Each path below is one point turned by a fixed rotation once a step. After each direction that follows a path, write how fast that rotation turns it, in deg/step (0 if it stays still).
Each turn is a multiple of 5 degrees from 10 to 175, or 0.
Each row of a path follows its step; steps can be skipped.

step 0: -3.80	-1.36	-0.18	-3.25	+2.59	+0.84	+0.62	+0.59	+0.56	-0.42	+1.73	-2.08	+1.09	+0.12	-0.57	-1.52	-0.88	+0.96	-1.21	-2.67	-0.50	-1.10	+0.25	-2.64	-4.83	+3.85	-0.20	+0.84	+4.77	+1.34	-0.72	+0.88	+0.52	+2.69	+1.52	+0.98	-2.72	-0.09	-1.16	+1.27	-1.21	+0.08	-3.82	+0.91	+1.64	+2.14	-0.89	+3.24	-0.48	-2.62	+0.63	+0.86	+0.45	-0.04	+1.67	+1.78	-2.53	+2.32	+2.10	+1.68	-2.38
step 1: +0.48	-0.50	-2.11	+1.08	-0.43	+2.18	+1.55	+0.71	+1.12	-2.82	+0.47	-0.13	-0.23	-3.52	-1.81	-0.05	-1.77	+5.07	-0.40	-3.52	+0.42	+0.25	-1.57	-1.06	-1.71	-1.09	-1.35	-1.01	-2.35	+1.81	-4.62	+0.39	+3.84	-2.21	-1.09	-1.75	-1.37	-0.15	+3.88	-0.19	-0.78	+1.15	+2.56	-0.21	+0.82	-1.60	+3.29	+0.48	-1.83	-0.30	-0.13	+1.16	-0.12	-0.20	+1.76	+0.50	+2.37	-0.70	-0.96	-2.68	-3.85
step 3: -0.69	-0.87	-1.10	+0.10	+0.10	+1.28	-1.17	-1.54	+4.33	+2.12	+0.71	-2.71	+0.13	+1.77	-1.55	+0.73	-1.40	+2.49	-1.38	-1.53	+2.06	+1.15	-1.04	-2.28	+0.81	-0.44	+3.96	-3.67	-1.28	-0.99	+1.14	-0.89	+3.04	-1.70	+0.05	+2.39	-1.90	-0.69	-2.82	-1.58	-1.07	+2.19	-1.49	+1.25	-3.49	-2.15	-1.55	-1.36	+0.60	-1.03	-0.40	-0.08	-0.31	-3.30	+3.62	-3.12	+1.71	-0.50	+4.04	+0.43	-0.45
step 5: -0.20	+0.31	-0.11	+0.26	-4.84	+4.31	-2.70	-0.90	+1.36	+0.39	+2.54	+1.14	-0.90	-0.52	+2.43	+1.55	-0.75	-2.41	+1.87	+1.24	-0.07	-0.37	-0.36	-2.07	-1.32	-0.88	+2.32	-3.26	+0.16	+0.38	-2.66	-3.99	-0.24	+1.64	-0.88	+0.28	-1.74	-1.81	-0.54	+2.19	+0.15	+1.09	+0.71	-4.74	-0.54	-0.41	+3.00	-2.25	-5.10	-0.04	+3.64	+1.10	+0.99	-0.11	-0.50	-0.22	+0.96	-1.48	+0.08	+0.43	-0.88
step 18: -4.06	-0.92	+0.90	-1.38	+2.92	+4.40	-1.10	+1.24	-0.37	+1.57	+0.11	+1.82	+0.78	-1.38	-2.22	+1.58	-0.66	+1.18	-0.54	-2.53	+0.74	-2.08	-0.17	-1.57	-1.65	+4.40	-2.07	-0.64	+5.33	-0.75	+1.43	+0.15	-1.52	+0.32	+1.50	-2.86	+1.62	-1.08	-2.49	-1.45	-0.93	+1.77	+1.25	+4.66	-2.35	+1.30	+1.29	+2.10	+1.91	-1.04	-0.02	-1.89	-1.39	+1.97	+0.27	-0.49	+0.24	-1.72	+0.86	-0.94	+1.10
step 19: -1.11	-0.02	-0.59	-1.99	-0.80	-0.11	-2.17	+0.68	+1.11	-0.83	+0.20	-1.73	-0.77	+1.34	-1.89	-0.03	+2.36	+2.48	+0.60	-1.98	+1.07	+2.63	-0.33	-5.07	+0.83	-2.59	+1.39	-2.09	+2.27	+2.89	-4.09	-0.74	+0.68	+0.13	+2.28	+1.04	+2.30	+0.42	+2.85	-0.48	+0.48	-2.82	+1.20	+0.96	-0.31	-2.95	+2.10	+3.30	-0.13	+1.87	+3.25	+4.30	+0.43	+1.48	+0.63	-0.18	+1.05	-0.15	-1.00	-2.14	-3.41
step 21: +2.36	+0.96	+1.58	-3.04	-0.41	-0.59	-0.67	+1.69	+2.80	+2.87	-0.63	-0.35	+1.51	+3.57	-2.04	+4.12	-1.09	-0.95	+0.73	+2.20	+3.59	+0.28	+1.57	-2.32	+1.08	+1.26	+3.40	-0.28	-0.12	-1.70	+2.16	-0.84	-1.97	+1.41	+0.51	+2.76	-0.84	-1.72	-0.91	-0.53	-1.44	-0.47	+0.84	+1.00	+1.57	-1.88	+1.80	-1.66	+1.46	-1.27	+1.28	+2.06	-1.89	+1.75	+1.01	-3.05	-1.72	+0.50	+5.84	-0.55	+0.17
Directions:
-0.67	-0.19	+0.10	+0.21	+0.15	-0.96	+0.14	-0.25	+0.01	-0.04	+0.57	-0.66	+0.59	+0.38	+0.63	-0.11	+0.33	-0.49	-0.71	+0.35	-0.65	-0.19	+0.59	-0.06	+0.38	+0.38	+0.54	-0.36	+0.99	+0.46	+0.72	-0.04	-0.17	+0.74	-0.40	+0.37	-0.32	+0.16	+1.54	+0.19	+0.33	+0.02	-0.22	-0.50	+0.81	-0.25	+0.53	+0.72	+1.10	-0.63	-0.37	-0.21	-1.01	+0.49	-0.31	-0.44	+0.01	-0.05	-0.21	-0.50	-0.24 | 175
-0.41	-0.46	+1.01	+0.28	-0.33	+0.29	+0.46	-0.13	-0.44	+0.32	+0.34	-0.21	-0.12	+0.24	-0.58	+0.72	+0.53	-0.04	+0.27	-0.61	+0.51	+0.19	+0.46	+0.78	-0.19	+0.26	+0.05	+0.80	-0.21	+0.03	-0.38	+0.64	-0.11	+0.07	-0.74	+0.70	-0.46	+0.67	-0.34	-1.03	+0.43	-0.41	-0.52	-0.05	-0.32	-0.10	+0.18	-0.01	+0.89	-0.16	+1.14	-1.43	-0.24	-0.83	+0.23	-0.36	-0.34	+0.12	+1.05	+0.11	-0.04 | 100
+0.38	-0.08	-0.13	-0.41	+0.36	-0.58	+1.28	+0.96	+0.00	+0.41	-0.81	-0.45	+0.02	-0.16	-0.05	+0.41	+0.44	-0.17	+0.01	+0.22	-0.23	+1.08	+0.02	+0.00	-0.44	-0.32	+0.47	+0.93	+1.11	-0.86	+0.43	-0.15	-0.86	-0.61	+0.26	+0.21	+0.54	+0.06	+0.04	+0.22	+0.13	-0.22	-1.15	-0.45	+0.13	+0.79	+0.42	+0.67	-0.01	+0.28	+0.43	+0.69	+0.76	+0.40	+0.29	+0.53	-0.34	+0.38	+0.19	+0.37	-0.36 | 175
+0.82	+0.43	-0.50	-0.20	+0.12	-0.84	+0.01	-0.02	-0.14	-0.66	+0.78	+0.29	+0.37	-0.27	-0.50	+0.32	+0.26	+0.93	+0.24	+0.58	-0.10	-0.10	-1.26	-0.10	+0.10	+0.08	+1.31	-0.69	+0.16	+0.40	-0.44	+0.17	-0.88	-0.62	-0.24	+0.20	+0.04	-0.10	-0.43	+0.12	-0.16	-0.50	+0.65	-0.36	-0.11	+0.56	+0.39	-0.66	+0.36	-0.31	+0.51	+0.09	-0.27	-0.27	+0.25	-1.18	+0.83	+0.21	+0.46	+0.01	-1.05 | 160
+0.04	-0.26	+0.12	-0.19	-0.95	-0.47	-0.52	-0.17	+0.33	-0.11	+0.53	+0.12	+0.57	-0.78	-0.08	-0.54	-0.66	+0.38	+0.02	-0.08	-0.92	+1.13	+0.22	+0.19	-0.26	-0.96	-0.77	+0.23	+0.19	+0.11	+0.33	-0.36	+0.90	-0.29	-0.01	-0.11	+0.24	-0.90	+0.72	-0.70	+0.74	+0.32	-0.20	-0.42	-0.62	-0.69	-0.01	-0.32	+0.57	-0.18	+0.39	+0.93	+0.20	-0.42	-0.15	-0.35	+0.54	-0.03	+1.10	+0.85	-0.03 | 155
-0.32	-1.00	-1.07	+0.06	-0.15	-1.11	-0.61	+0.23	-0.40	-0.60	+0.24	+0.30	+0.19	-0.11	-0.32	-0.31	+0.17	+0.16	-0.30	-0.30	+0.09	+0.32	-0.58	+0.29	-0.40	+0.21	+0.45	-0.07	+0.12	-0.44	-0.84	+0.91	+0.14	+0.48	+0.77	+0.30	-0.88	+0.82	-0.28	-0.07	+0.65	-0.16	+0.08	-0.67	+0.10	-0.86	+0.54	+0.19	-0.82	+0.22	-0.08	+0.23	+0.18	-0.12	-0.78	+1.08	-0.73	-1.03	+0.22	-0.01	-0.06 | 95

step 1: -0.40	-1.12	-0.80	-0.95	-0.79	+0.95	-0.26	+0.68	-2.48	-1.49	-0.04	-2.43	-0.22	-3.29	-0.09	-0.31	-1.50	-3.43	+0.36	-0.58	-0.29	+2.48	+3.34	+0.36	+2.06	+2.59	+0.06	-2.75	+1.57	+0.10	+0.39	+2.52	-4.22	+2.16	-0.86	+1.90	-0.15	+2.21	-1.13	+0.80	+1.12	+2.63	-2.91	-2.06	-2.70	+3.36	-2.60	-2.51	+1.54	-1.18	+3.74	-4.33	+0.47	+0.16	-1.08	-1.89	+2.62	+0.48	+0.48	-1.30	-1.90
step 9: +1.24	-1.80	+1.24	-0.88	-0.37	+1.77	-2.73	-0.11	-2.90	+0.88	-2.20	-0.62	+0.74	-1.78	-0.05	+0.70	+1.31	-0.33	-0.73	+2.61	-2.73	-0.61	+3.95	+0.28	-1.98	+3.75	+1.13	-2.68	+0.78	+3.16	-1.70	+0.27	-2.47	-0.56	+2.31	+3.22	+0.79	+1.76	+2.57	+2.32	-0.11	-1.17	-0.33	+1.39	+0.21	+3.07	-1.93	-1.07	+3.23	-3.50	+2.72	-1.16	+0.11	-0.80	-1.13	-1.36	+2.89	-0.83	-0.90	-3.96	-3.72
step 16: -0.21	-1.67	+1.92	-2.28	-2.61	+2.00	-1.39	+2.86	-0.11	-1.65	-0.76	+2.22	-1.04	-2.15	+0.63	+0.77	-1.86	+0.64	+1.58	+1.35	+3.72	-1.85	-0.16	+2.36	+0.71	+1.03	+0.51	+0.18	-2.97	+0.85	+3.17	-0.03	-1.65	-0.05	+0.22	+2.76	-1.50	+2.69	+1.86	+1.49	-1.28	+1.80	+0.96	+1.97	+0.26	-0.41	-0.45	+0.77	+4.11	-0.99	+1.66	-3.01	-0.25	-0.59	-2.52	-4.55	+1.05	+5.77	-0.32	+2.37	-0.49
step 17: +0.97	-0.49	+1.94	+0.82	+1.23	-0.03	-1.61	-0.96	+0.58	+3.72	-3.04	+0.61	-1.26	-3.57	-4.58	-0.44	+2.06	-0.54	-0.51	-2.94	-0.18	-1.33	+2.27	+0.32	+0.41	+4.51	-1.31	+0.97	+1.67	+1.71	-1.97	-0.65	-1.94	+1.04	-1.07	+2.55	+1.08	+0.46	-0.03	-0.20	+3.75	+0.72	-2.51	+2.48	-0.97	+3.05	-2.08	+2.36	+0.42	-2.39	+1.64	-1.22	+2.32	+1.92	-0.04	-1.18	+3.22	+1.31	-0.81	-1.73	-3.33
step 21: +0.16	-0.91	+1.00	+2.61	+1.00	+0.57	-3.05	+0.75	-0.75	+3.48	-3.01	-2.22	+1.22	+1.57	+0.11	-1.22	+3.19	+1.99	-0.35	-0.37	+1.32	+1.27	+4.47	+2.45	-1.68	+3.43	-0.79	+0.03	-3.20	+4.38	+1.25	-2.22	-3.20	-0.48	-1.90	+2.28	+0.82	+3.31	+0.75	-0.41	+0.37	+1.16	+1.51	-0.15	+0.56	+2.53	+0.41	-0.27	+2.51	-2.13	+1.37	-3.27	-0.53	-0.25	-0.75	-1.28	+2.06	+1.11	-0.32	-1.17	-2.31
step 26: -2.00	-2.30	+2.09	-1.62	-1.22	+1.57	-2.60	-0.66	+2.88	-0.04	-2.99	-3.12	+0.30	+0.09	+0.15	-1.90	+0.91	+0.09	-2.54	-2.29	-0.99	-0.35	+3.73	-0.26	-0.27	+5.41	-0.56	-0.60	+0.31	+1.40	+0.36	+1.01	-0.93	+3.13	+1.07	-0.18	-1.97	-1.65	-3.33	+0.53	+3.36	-0.74	-1.44	+1.49	+1.14	+2.12	+1.34	-2.59	+1.39	-3.74	+1.01	+1.61	+2.47	+2.70	-1.62	-3.16	+1.25	+2.40	+0.50	-0.81	+1.40
step 27: +0.05	-0.10	+2.68	-1.26	+0.79	-0.15	+1.75	+0.98	-0.84	+0.02	-2.22	-2.74	-0.83	+1.45	-3.49	+4.05	+0.80	-0.37	+1.24	+1.03	+0.85	+0.26	-0.37	-1.78	-0.19	-0.89	-1.67	-0.46	-1.87	+1.88	+3.08	+4.07	-1.87	+2.97	-0.53	-1.06	-0.75	+1.65	+2.56	-0.02	-1.97	+2.84	-0.57	-2.82	-2.20	+0.89	-1.29	-1.67	+3.90	-5.53	+2.92	-2.54	-0.61	+1.69	-0.09	-2.65	+0.11	+0.58	+0.28	+1.56	-1.71
Directions:
+0.67	+0.06	-0.11	+0.63	+0.54	+0.09	-0.13	+0.83	+0.07	+0.49	+0.10	+0.92	+0.24	-0.34	-0.20	+0.60	-0.74	+0.12	-0.49	+0.08	+0.80	+0.26	-0.36	-0.17	-0.88	-0.07	+0.04	+0.54	-0.29	-0.89	-0.76	+0.08	-0.69	-0.92	+0.22	+0.76	+0.57	-0.10	-0.21	+0.38	+0.01	-0.29	-0.67	+0.51	+0.65	-0.33	-0.22	+0.59	+0.19	-0.44	+0.80	+0.48	+0.02	-1.13	-0.52	-0.73	+0.23	-0.08	+0.50	-0.91	+0.48 | 10
+0.24	-0.39	+0.85	-0.36	-0.85	-0.23	-0.31	-0.53	+0.37	+0.52	-0.60	-0.10	+0.59	-0.62	-0.32	-0.41	+0.96	+0.28	+0.03	-1.17	-0.03	-0.61	+0.13	+0.92	-0.54	-0.13	+1.11	-0.30	-0.72	-0.42	+0.11	+0.22	-0.16	-0.24	-0.26	+0.53	+0.20	+0.37	-0.38	-0.46	-0.19	-1.06	-0.01	+0.43	-0.37	-0.12	-0.15	+0.71	-0.29	+0.65	-0.16	-0.49	-1.19	-0.61	+0.00	+0.44	+0.23	+0.60	+0.46	+0.35	+0.09 | 85
+0.13	-0.32	+0.47	-0.01	+0.72	-0.49	-0.17	-0.65	-0.43	-0.35	+0.51	-0.74	-0.72	-0.24	+0.75	-0.27	+0.57	+0.50	-0.25	+0.35	-0.29	-0.27	-0.42	-0.44	+0.16	-0.06	-0.81	-0.83	+0.48	-0.44	+0.36	+0.25	-0.70	+0.41	-0.15	+0.14	-0.21	+0.27	+0.39	-0.66	-0.14	-0.37	+0.30	+0.70	-0.59	-0.07	-0.47	+0.90	+0.62	+0.28	+0.15	-1.18	+0.85	-0.73	-0.87	-0.84	-0.64	-0.52	+0.53	-0.30	+0.37 | 140
+0.04	+0.16	-0.76	-1.47	+0.43	-0.38	-0.60	-0.46	+0.24	-0.42	+1.12	+0.21	+0.15	-0.40	-0.04	+0.50	+0.18	+0.04	+0.71	-0.87	+0.66	-0.59	+0.51	+1.00	+0.03	+0.12	-1.16	+0.04	-0.46	+0.61	-0.23	-0.87	+0.15	-0.36	+0.09	-0.07	+0.57	+0.11	+0.36	-0.63	+0.16	+0.11	+0.71	-0.18	+0.09	-0.26	+0.53	+0.37	-0.02	-0.14	-0.30	+0.26	+0.01	+0.18	-0.39	-0.38	+0.49	+0.41	-0.21	-1.29	+0.01 | 85
+0.30	-1.15	-0.14	-0.45	-0.86	-0.45	+0.46	+0.34	+0.17	+0.65	+0.36	+1.02	-0.73	+0.08	+0.64	+0.05	+0.88	-0.14	-0.12	+0.64	-0.14	+0.04	+0.46	+0.20	+0.44	-0.04	+0.55	+0.14	+0.45	-0.13	+0.20	+0.97	+0.20	+0.25	+0.10	-0.50	+0.42	+0.52	-0.33	+0.48	+0.35	+0.31	+0.33	-0.35	-0.26	-0.13	-0.48	+0.79	-0.94	-0.75	-0.05	+0.49	+0.56	+0.21	-1.51	+0.13	+0.95	+0.02	-0.12	-0.09	-0.08 | 45
+0.11	+0.42	-0.73	-0.33	-0.34	+0.37	-0.18	+0.25	-0.03	-0.03	+0.22	+0.16	+0.79	+0.66	+0.69	+0.02	+0.44	-1.00	-0.59	+0.18	-0.68	-0.47	-0.52	+0.47	+0.85	-0.04	+0.34	-0.32	-0.65	-1.09	-0.14	-0.66	-1.01	+0.03	+0.11	+0.56	+0.09	-0.12	+0.44	-0.45	-0.57	+0.01	-1.52	+0.27	-0.45	+0.39	+0.34	+0.38	-0.36	-0.30	-0.87	+0.15	+0.26	+1.03	-0.01	-0.02	-0.04	-0.81	+0.09	-0.22	-0.10 | 65
